Rotation paths and how fast each direction turns (deg/step):
Each turn is a multiple of 5 degrees from 10 to 175, or 0.
Each row of a path follows its step; steps can be skipped.
path 1
step 0: [-23   7  29  33  -1 -11  10   7   0   2  29 -12 -37 -10  15  19  -9  27
   0  10 -10 -17 -15  15 -23  -5 -32  -8  -6 -18  15   7  10]
step 2: [ -3   1 -13  23   4 -14  10  14  36  -7 -20   3  -5  -6   0 -18   0   1
   0 -23   5   9  -9 -19  21  13 -11  -6 -42 -18 -33 -20  31]
step 4: [ 30  15  13   5  20  11  26  24   2  23  -9 -35 -27   4  13  31  16  -8
  13  24  19   1 -13  26  -3  -5 -11 -20  -5  -6  -9   3  -5]
step 5: [-13  20  38   7  -2   8  12   0   5 -19  13  -7 -18   9 -11  -9 -34  11
  -8   7   0  -4  17  25   2  16 -32 -34 -20  -7 -19  15  17]
step 6: [ -7  21  16  14 -15 -18  -6  33  11 -32  -8 -12   0  20  -1 -11  29   8
 -11 -23  16   2  23 -13  11  -6  -7 -27   4 -11  24 -17  27]
step 7: [  7   4 -16  26   3   5  29  27  29  22  27 -12   1 -16 -17 -12  16   1
   9   9  12  14 -10 -19  26  14  25 -16 -15  10  -2 -10  30]
step 8: [  2  12   3  11  15  10  -4  23   0  36  -1   7 -36   3  -9  -8  10   4
  -3  -1 -16  19  25  49 -10  23  10   5  -6  18 -16 -22  17]
step 11: [ -6  14  19  22  -4   6 -17  32  11  -3  38   5   8  14 -11 -19  31   1
 -21 -12  23  -5   3   6  -1  13 -11   8 -16  32  38 -12   2]
Directions:
[ -1   3   6  -1  -7  14   0  -2 -10  -9   3 -12   0   5   2  -2  -7   5
  -8   0   7 -10  -9   7  -8  -6   1  -6  -7  -4   9   2  -2] -> 70
[ -7   4   3  -4  -3 -10   0 -10  -6   1   6  -6  -3  -9   6   3  11  -2
   0  -6  -6   4  -4  -2   2  -8   5  -8  13 -13   9  -2   6] -> 120
[  7   6  -5  -9  -2  -5   0   4   3   5   0  -8   3 -12  -2  -4   0  -2
   8  -5  10  -1 -15  -8  -8   3  -8   1  -3  -1  -6  12   7] -> 145
path 2
step 0: [-29 -20 -23 -20   4 -25 -22 -14  -1 -18 -19   0 -25  -8  30 -21 -27  -4
   8  -8 -28 -16  -8  34  21  -2  -2   9   5   0 -27 -13 -31]
step 2: [  0  15   0  35  46 -41   9 -14  21  36 -23   7 -19  -7  33   9  17 -24
  -3   9  -8  -5 -14   9  -6 -17 -13 -10 -14   2  10   7 -14]
step 3: [ -8 -20   8  -1   8  -1 -10 -32  -3  -1 -44 -19   0  -9  -6  30 -10 -21
  15   1   1   9 -29 -10 -25  33   7  24 -17 -32  21   5  24]
step 6: [ 31 -16  18 -41 -12  49  -4  -3 -15 -29  10  16  -7   6  19   4  -8  -4
 -10 -25  21  -6 -15  -6 -17 -11   5  13 -13  26 -12  26  12]
step 7: [  9   4   7  -6  22  -8  -7  21  -4   7  40  30   0 -11  32 -27  -7  15
  -7  25  24   2  12 -19  41  20 -12   6 -18  28 -11  -9  19]
step 8: [-18   0  -1  -3  -8  -4 -15  -9 -28 -38  -7  20  -4 -23  35   7  -4 -15
 -29  20  20 -16  25  22   7  18  12  11  46  -9  -8  18  -3]
step 9: [ -9 -25   0   5 -15  -1  -2   8  13   9  13  37 -22  14  -7 -31  -3 -38
  20  -6  22 -29  22  17  25   7  40 -13 -12 -20  10   1  11]
step 11: [  2 -19  -7   9  -3  -5 -15  -3   3 -20   1   8 -18  -1   1  16  -3 -18
  13   7 -34  19 -35  29 -16 -35  38  14 -17 -46 -11   2   0]
Directions:
[ -3   4   5   6  -6  -4   8   3  -7  -5  -5  -7  10  -1  -1   8 -10   0
  -9  -3  11   4   3  -2  -8  -4  17   4  -2   7  -4   6  -5] -> 155
[  6  -7   7  13   0  -1  -2  -2   4  -2  -2   1  -8   1   5  -4  17   3
   0 -13   8   5 -12 -10  -2  -4   1  -3  -2   5  -4   4   3] -> 90
[  2  -9  -8  -2   5  10  11  -8  10 -13  -9  -8  -6  -1   9  -4  -6  -3
   6 -10   4  -1   5   8  -2   0   2   4   0  -7   1   1   1] -> 125
[ -6   2  -2   6  -4  -2  -4  -6  -9   1   7  -7  -5   2  -9  -7  -2   0
  10 -12  -5  -4   0   3   6  -5   4  12   8  10  13   6   3] -> 70
[  1   0  11   7   4  -7   7  -3  -4   6   3 -12  -1  -2  -1 -14  -5  -5
  -1   1  -1   2   8   2   9   1 -11  -3 -12  -2 -12   7  -5] -> 145
path 3
step 0: [ 24  18 -12 -12 -31  -8   3  19 -15   7  10  20  -1  -5  -2   0  10 -10
 -35 -42  18   1 -19 -14  14   5 -15   6 -11   2  -3  22  15]
step 2: [ -8  -8 -15  -6  -3  -4  -6 -14  13   5  20  -9  -2 -28   3   4 -14   0
  -6 -29  18  13  18   1 -17 -32  -4  17  38  14  -5   5 -37]
step 3: [-15  10  10  -9 -13  29  -9   5   2   5 -10  -3 -44 -28  -1  -6   2   4
   7   9 -31 -30  -1  26  -4 -11  -3 -10  34   6   6  -9  -6]
step 4: [-10 -13   7  -3  11 -11  23  20  -3  14 -11  10 -10  10   6   5   3 -35
   9 -13   4  13  -9  -4  12   2 -15 -49  29  32  11 -12  -1]
step 6: [ -5  21 -24  13  -2 -33   0 -13  20 -10 -11 -22  31  25   8  15  17  13
 -18  16  -1  20  12  32 -12   2 -12  -8   4  18  13  -6  -5]
step 7: [ 26   6  30  18 -35   8 -36 -28 -14  -1  -9 -23   0  -8 -14  -2   1  13
  -8   6  21  19 -15  16  -5  16  -3   5   8   0   9  -8  23]
step 9: [ 20  -3  11  -5   5 -15   7   5 -19   8  16  36 -18 -26  -4  10 -21   4
  -6  11   8  28   1  -4  -9  18 -25  16 -16  -6  -1  38 -13]
step 10: [  0   4 -13 -21 -11 -12  -9  11  31  42  16  -8   2 -14   4  16  17   6
  14 -19 -15  -9  17  18 -11 -10 -13   4 -13 -10 -34  24 -11]
Directions:
[ -4 -16   5  -7  -1   2   0   3   4  11   8   0  -6   3  -6  10  -2   4
  -7  -2   1 -13   5  -1   0   8   2   3  -1   5  10  -2 -12] -> 45
[  0  -4   4   0   1 -11   0   9   2 -13  10  -3  -2   2  -2  -5  -3   7
   4   9  -2   8  14  -4  -5 -12   2   2  -7   7   1   8  -6] -> 95
[  2 -17  -2   9   4   3   6   3 -12   1  -1   0  -9   1  -7   1   6  -6
   2   1 -10   6  -1  10  -1  -6 -10   2   3 -11  -6  -1  -5] -> 65
[ 2  0  3 -6  2  7  4 15 -2  1  7 10 -8  1 -2 -7 10 -1 -2  0  0 11 -9 -5
  0  2 10 -6  2 -1 13 -2  9] -> 85
[  6   1   9  -5   0 -14  -4  -2  -3  -7   5  -6   7   2  -4   4  10 -11
  -6  10   3   2  -7   5   2  11   0  13  -4  -4   1  -6   2] -> 40
[ -3   1 -11   9  -2  -2  -4  -2  -2   1   3   3   4   8  -8   4  21  11
  -5  -7  -2   0  -1 -10  -6   0  -2   2  -6   9  -7  -4   2] -> 70
path 4
step 0: [ 10  13  18  10  22  16 -10  -4   9   3  -8  -5 -11   6   0 -14  17   9
   3   4  10  13   5  15  17 -15  17  56  32   9 -37 -18  -4]
step 3: [-25  30  13  25  -2  15  26   2 -14 -13  21   3  -2   8  11  30 -35  -9
 -13   6  -5   0   1 -23 -12  26  20   2 -10   2   5  -1 -31]
step 4: [-12  17  30  -3  -8  -4  10 -26  10  -8 -11  -5  -5 -37  17  14 -18  37
  -7  26  14  16  11  17   3  -1   3 -34 -15   8   1  -2 -14]
step 5: [ 23  -4  11  13   6  23  14 -12 -17  10 -13 -20 -17 -14 -13  23 -24   1
   8 -13  19  17  13  12   2 -22   2   8 -20  24 -42 -24   3]
step 6: [ 15  -6  14  -7 -30 -10  -7 -15 -16  -6   5  28  -1 -17 -13  22  17 -18
  -5   6  -9  -6   5  29  47 -27  11  24   2  20  -5  -9  -3]
step 7: [-10 -29   4  15   1  16  -8 -14 -14  -8 -41  10  17   9  -8  -6   7 -12
  -6 -20 -12  16  26  19   7  21 -12  27  25  22  26 -11  -5]
step 8: [  4 -10   1   5 -14  18  25   8  -8   3 -12  -8  -6  20   0 -23 -23 -35
 -19  29 -15 -10   5  -2   8   7  15  10  -5   6  35  28 -33]
step 10: [ 31  21   3  26 -10  19   7   1   4 -20 -14 -17   5  -4  19   5  -9  18
 -10 -18   7  25   6   0  -2 -18  30   4 -39 -34 -10   6  -9]
Directions:
[  5  10  -2   3  -3  -3   5 -12   3   1   9 -16 -11   1   2  -8   5   5
   9   5   6  10   5   3   6   1   1   3  -7  -3  -6  -1   8] -> 70
[ -4   1   0 -13   6  -3  -4  -7  -2   1  -8   3   8  -8   2   0  -3   4
  11  -6  -4  14   2   9   0   2  -6  -6   0 -10  13  -6   3] -> 140
[  1   4   3 -11  11   2   3  12 -11   9   8  -3   0  -2 -10  -4  -7 -16
   5   4   7   2  -4   4   6   1  -3  -1  -3   0  -5   2  -4] -> 120
[ 8  1 -9 -3  8  6 15  5 -1  0 -6  4 -4  9  6 -4 11 10  6 -3  1 -4 -7  5
 11  1  2  4  7  3 10  2 -6] -> 45
[-14   2  -7   4   3  -6  -8  -1   3   1 -11  -9  -7   1  -2  -4   5 -16
   3   1   1   0   2  -5   4 -11   4   6   8   1  10   1  -3] -> 55
path 5
step 1: [ -9   5  32  16  -9  -1   9 -12   9  -3  17  -6   3 -16 -26  -1   8 -18
   1 -11  -3 -21   6 -23  -6  11   8   8  -4 -44  21  17  -7]
step 2: [ 12  11  10  11   4  24  10 -16  10  16  20  -5   7 -16 -26  27  -3   5
 -11   3 -11 -43  25  -1   1 -18  20  -8  -6 -18   5  10 -11]
step 3: [ 14  32  28 -16  13  26  11   0 -11   4  18 -21  -7 -21  -4  23  -5  22
   5   5   1 -15  24 -10   8  -5   6  -7  21  -5  -8 -14  10]
step 4: [  6  45   3   6  -6  25   8  -2 -34  -6  17  -4   1 -33 -19  -6  -3  -2
   4   2  21  -3  -2  -7  19   4 -15  -5  15   3  18 -11  10]
step 5: [ -2  16  27  12 -28  25   2 -25 -13 -11  -6   0  -9 -29 -11 -13  -6  -3
   3 -11  -2   0 -12  19  35  -5  -5 -23 -11 -17  12   4  -1]
step 6: [  6   0  30  10 -14  -1 -11   2  -1  -1 -13  -1 -25  -9 -16   8  -3   4
   0  15  10 -18  -3  -5  38 -13  17   7 -10 -45  17   2   3]
step 7: [ 11   6  12   2  -2  -6  22   6  12  -2  -8 -10  -2 -28 -10  16   2   4
 -10  -4  -5 -26   6  -8   6 -15  21  20  19 -27  41  13  18]
step 11: [ 23  20   6  -4 -28   8   4 -31   4   5 -20  -1   0 -24   0  13  14  18
  -4  -7  19 -12  -1   9   9 -13  21 -21 -15 -31   5  -7 -11]
Directions:
[ -6  -6  -3   0   9   3   4   5  -3  -3  -2   1   2  -3   2   9   3  18
   0  -9  13   0   8   4  -7 -14  -8   5  -1  -2   5  -3   3] -> 80
[ -7   7   3   2  -4   6  -2  -1   1  -5  -1  -7   3  -5  -1  -9  -1   9
   0  11  -1  -5   5   6  -9   6   8  12 -10  13  -1 -11   0] -> 60
[-4  2 11 -4  7 -8  0 15 -6  1  2 -2 -1  4  6  4  7 -5  9  8  8  1 -1 -8
  5  8  2 10  1 -6 -1 -8 10] -> 120
[ -2  -2   3  11 -19  -7  -5  -3   0  -1  -4   9  -3   3   0  -5  12   5
  -2  -7   3  -7  -1   4  -2   5  -5   4  -7 -12  -7   1   7] -> 70
path 6
step 2: [-24   0  12   0   9  20  26  29   2  14 -18  -3 -22   4  13   8 -21  -9
  31   4 -34 -14  16  16  21   2  20  -9 -23 -11 -21 -22 -19]
step 3: [  4  26   6  12   2   6 -11  13  35  14  25  14  32   0  -1  -8  -4   7
 -35  28  16  14 -18 -24 -22  24 -18 -20  -3   2  -2  -1 -18]
step 4: [  2 -16  -6  -1  -4 -21  45 -11 -16  -8   5   2  -2   1  -3   5   4  -3
  16   3  -8   6  15 -11 -11  -8 -30  60 -17 -13  -1   0  24]
step 6: [ 14 -48   6 -27   3  20   6  -4   8  34  10  -4  12  -9  -4 -34   2   4
   4 -19 -25   9  -7   7  15 -14 -18  -5  17  11 -20 -29  -9]
step 8: [ 26  23 -10   3 -11 -28  39  -5   4  12 -13  -6  17 -35  -1   0 -30  13
  30 -12   8 -14  11  -3  24   6   7 -14   0  -8  27 -14   5]
step 9: [ -5 -18   0 -16   0   6 -25  32  20   1   0   7  -3  21 -23  23  -9  24
 -18 -13  12 -17   7   8  -9  22 -11  -4  -5 -13 -39  32  22]
step 10: [ -2  10  -3 -34 -14  -2  12 -19  -9 -32  27   9  -7  -2  -4 -17 -11 -26
  11 -23 -18  14 -32   1 -13  -7 -16   7  -2   0  22   6 -41]
step 11: [-23 -33   6  26  20 -14  -7  -1 -24  19  13   4   6  -1  -7  26  11   2
   6  30  17  -2 -16  36  -8  -3  13 -16   0   4  25 -10  28]
Directions:
[  3   3  -2  -5   1  -4  11  10  10  -4   6   7  -2  -5   4   6  -2   3
   0   1   0   8  13  -4  -6  13  -3  -2  -5 -12   3  12  -3] -> 65
[  9  -6   4   9  -1  -1   4   7   6  -1  -1 -15   5   7  -1  -1   1   1
  -5  -9  -2   3  -7   2 -14  -3   5   3   9 -15  -1  -3   1] -> 130
[ -9   6   5   2  -9   5   1  11   2  11  -3  -4   0  -1   4 -19   7   2
   7   9  -3  -3   4  -8  -4   1  -8   8   2  -1   2   1   5] -> 25
[ -5  -8  -4   2  -3  14  -6   3   2   2  12   9  -1   2   3  -2  -2  -4
   8   4  -3   7   0   3 -10  -6   2 -10  -4  -4   4 -12 -12] -> 90
[  1   1  10  -2  14   1   5   6   1 -11   2  -2   8  -4   9   2   6  -8
  -7  14   3  -2   1   0   1  -3  -1   9  -7   0  -9 -12  -4] -> 35
[ -1   4   2   5   0 -11 -10  -7  12  -4   6  -8   2  -9  13 -10  -8   6
  -1  -6   5   2  -3   1   5  -4 -10  -1  -2   1   8   0  -9] -> 155
